Each row has a name. After each piece below comes the name of the row it's from, unless a question asks for something else. Each question is about the rows just above it. Places in a row count from 1.

[151 140 166 168 139 168 139] : rulo
[135 135 140 141 123 135 122] : votaf
[132 111 111  75 129 104 169] : ler
Which value is in both votaf and rulo?
[140]
Row and place where [151 140] starts:
rulo, 1
Places of [168] in row rulo:
4 6
The entry that follows [166]:
[168]
Row and place where [139 168] starts:
rulo, 5
At which places does ler hold [169]?
7

[ 90 137 146 138 158 147 132 160 149] = fulu
[ 90 137 146 147 158 147 167 147 147] = nez
[168 107 146 168 136 147 147 169 107] = Dom
The entry that follows [136]:
[147]
At which places does Dom hold [169]?
8
Where do [ 90 137 146 147 158 147 167 147 147] appear?
nez
Places of [146] in row nez:
3
[147 147 169 107] begins in row and place
Dom, 6
At which places does Dom hold [168]?
1 4

[122 109  95 102 179 164  98 157  89 196 133 127 122  77 139 151 115 112
 130 135 142 107 133 133 142 109  93  62 155 136 102 129 128 115 132 181
 113  94] -> vov
[132 141 105 117 162 165  97 142 112 157 131 119 116  83 141 147 114 113
 122 132 132 116 138 123 144 116  97  82 150 120 112 139 137 124 122 165
 111 110] -> zep
[132 141 105 117 162 165 124 142 112  84 131 119 116 108 124 108 114 113
 122 108 132 116 138 123 144 116  97  82 120 150 124 139 137 124 122 165
 111 110] -> kiso
Row and place where [150 120] starts:
zep, 29
Places of [108] in row kiso:
14 16 20

[121 128 106 164 124 134 129 142 127 142 156 119 133 142 135 120 108 134
 122 139 106 139 158 132 143] = fita
[127 132 110 138 104 139 117 126 110 141  96  91 134 111 135 152 121 123
 129 126 130 125 111 125 107] = razuz
[132 116 160 104 131 141 119 101 125 113 120 131 123 122 161 125 131 126
 141 127 149 145 117 124 135] = vit
[132 153 135 130 119 118 130 147 139 128 114 125 122 125 134 109 131 133
 126 111 135 122 114 101 140] = Nus
[132 116 110 138 104 139 117 126 110 141  96  91 134 119 135 152 121 123
 129 120 107 138 145 142 151] = kud
[133 107 125 118 116 140 141 146 124 121 100  97 116 133 133 145 128 137
 122 113 115 114 132 115  95] = Pekov
[135 116 147 110 138 112 126 109 140  61 128 143 118 107 138 104 127 125
 105 136 120 112 133 144 114] = Rur
[147 143 146 131 160 124 123 111 125 134 136 134 120 126 123 112 128 128
 113 136 134 117 131 129 134] = nekid
[135 116 147 110 138 112 126 109 125  61 128 143 118 107 138 104 127 125
 105 136 120 112 133 144 114] = kode
asked: [135 116 147 110 138 112 126 109 140  61 128 143 118 107 138 104 127 125
 105 136 120 112 133 144 114]
Rur
Where do [132 116 160 104 131 141 119 101 125 113 120 131 123 122 161 125 131 126
 141 127 149 145 117 124 135] appear?
vit

[190 139 110 137 138 183 124 188 124 171 141 145 160 144 158 103 153 131
 139 143 126 172] = pira
[186  92 103 158 147 136 110 135  99  99 157 123 133  82 157 157 149 152
 174 146 109 140] = kota
[197 123 107 146 148 176 118 174 108 155 145 145 122 118 177 126 160 137
 154 150 127 168] = lik
[126 153  94 129 122 146 143 176 166 130 131 129 137 198  91  63 106 129
 120 101  97 147] = vik
[190 139 110 137 138 183 131 188 124 171 141 145 160 171 158 103  98 131
 139 143 126 172] = gadol
[194 106 103 153 152 159 113 154 100 129 150 138 144  95 187 146 159 145
 168 151 120 156] = vef
[ 91  63 106 130 120 101  97 147 158 156 135 133 151 189 108  99 121 128
 118 132 108 160] = kopus
The entry that follows [198]:
[91]
[194 106 103 153 152 159 113 154 100 129 150 138 144  95 187 146 159 145
 168 151 120 156] is in which row?
vef
Where does [ 91  63 106 129 120 101  97 147] start? Give its row and place.
vik, 15
Places of [123] in row kota:
12
Right after [197] comes
[123]

[ 85 140 119  96 141]  gulus
[175 170  97 189 152]  Zit
[171 144 158 107 135]  sov
[181 157 157 181 172]  fene
[ 85 140 119  96 139]  Nibi
[176 184 106 192 175]  bufez
[ 80 145 116  91 142]  gezud
[140  85 107 178 145]  mida
[ 92  90 171 100 150]  Vurib
[165 177  97 200 146]  Zokob
[ 95 145 109 105 140]  nik
[157 169 104 182 160]  duze
Places of [172] in row fene:
5
The row with [ 85 140 119  96 139] is
Nibi
Which value is in both Vurib and sov?
[171]
[157 157] begins in row and place
fene, 2

[118 115 157 129 131 103] = gek
[128 166  84  98 155 164] = Vemam
[157 165 165 165 157 165] = nisev
[127 137 117 124 129 103] = zutav
[130 130 130 130 137 137] = keguk
[128 167  73 116 157  77] = Ramum
Right after [127] comes
[137]
At which places does nisev hold [165]?
2 3 4 6
Places of [130] in row keguk:
1 2 3 4
What comes right after [98] in the named rows?
[155]

[123 172 137 166 109 154 137 122 122 145 113  99 136 117 108 114 189 159
 129 137 148  69 141 101  95  87 116  71 110 164 135 177  82 121 171  91
 130 132 112 140 147 159 141 141 109 138 121  93 102 173 123 117 126] -> gafen
[138 105 120 121 137 122 142 143 142 134 135 151 169 135 116 133  75 151
 137 121 138 130 112 101  94 114 130 169 133 118 130 101 108 130 105 140
 121  90 123 143 131 137 126  93 129  73 149 168 170  93 142 153 153] -> nekap
[156  98 103  95 157 118 113 136 120 111 152 151 161 148 189 162  94 135
 120 109  86 149  97 144 165 130 146 190 151 146 171  73 115 114  85 131
 115  99 119 130 116 124 122 132 149  86 121 168 162 107 138 131 130] -> Zup
[112 165 153 173 105 150 161 125 120 136  96  99 128 119  84 114 198 120
 126 133 174 116 184 117  95  92 110  71 136 136  94 187 144 127 171 129
 123 145 137 135 137 142 120 122 121 163 125 100 102 173 144 114 115] -> vam
Which row holds [112 165 153 173 105 150 161 125 120 136  96  99 128 119  84 114 198 120
 126 133 174 116 184 117  95  92 110  71 136 136  94 187 144 127 171 129
 123 145 137 135 137 142 120 122 121 163 125 100 102 173 144 114 115]?
vam
The entry that follows [84]:
[114]
Row and place where [137 148  69 141 101  95  87 116  71 110] starts:
gafen, 20
What comes right after [172] in the named rows?
[137]

[103 114 161 103  95  94 113 109  98] = zari
[114 100 126  87 107 110 126 109 145] = dotu
[109 130 152  96 122 137 118 154 142] = loro
[139  97 153  93 158 106 133 115 141] = ped
[140 122 122 131 140 155 109 131 101] = guz
[117 109 115 102  95 112 136 100 111] = pena
[116 110 171  91 111  60 157  83 124] = Rivif
[115 134 145 131 118 143 132 101  92] = Lapot
[ 96 118 122 152 137 109 130 173  91] = pepi
[113 117 127 154 144 143 111 132  92] = pem
[103 139 140 170 117 114 124 126 104] = nekan
Which value is in both pem and loro?
[154]
Where does [109 130 152  96 122 137 118] start? Give its row and place.
loro, 1

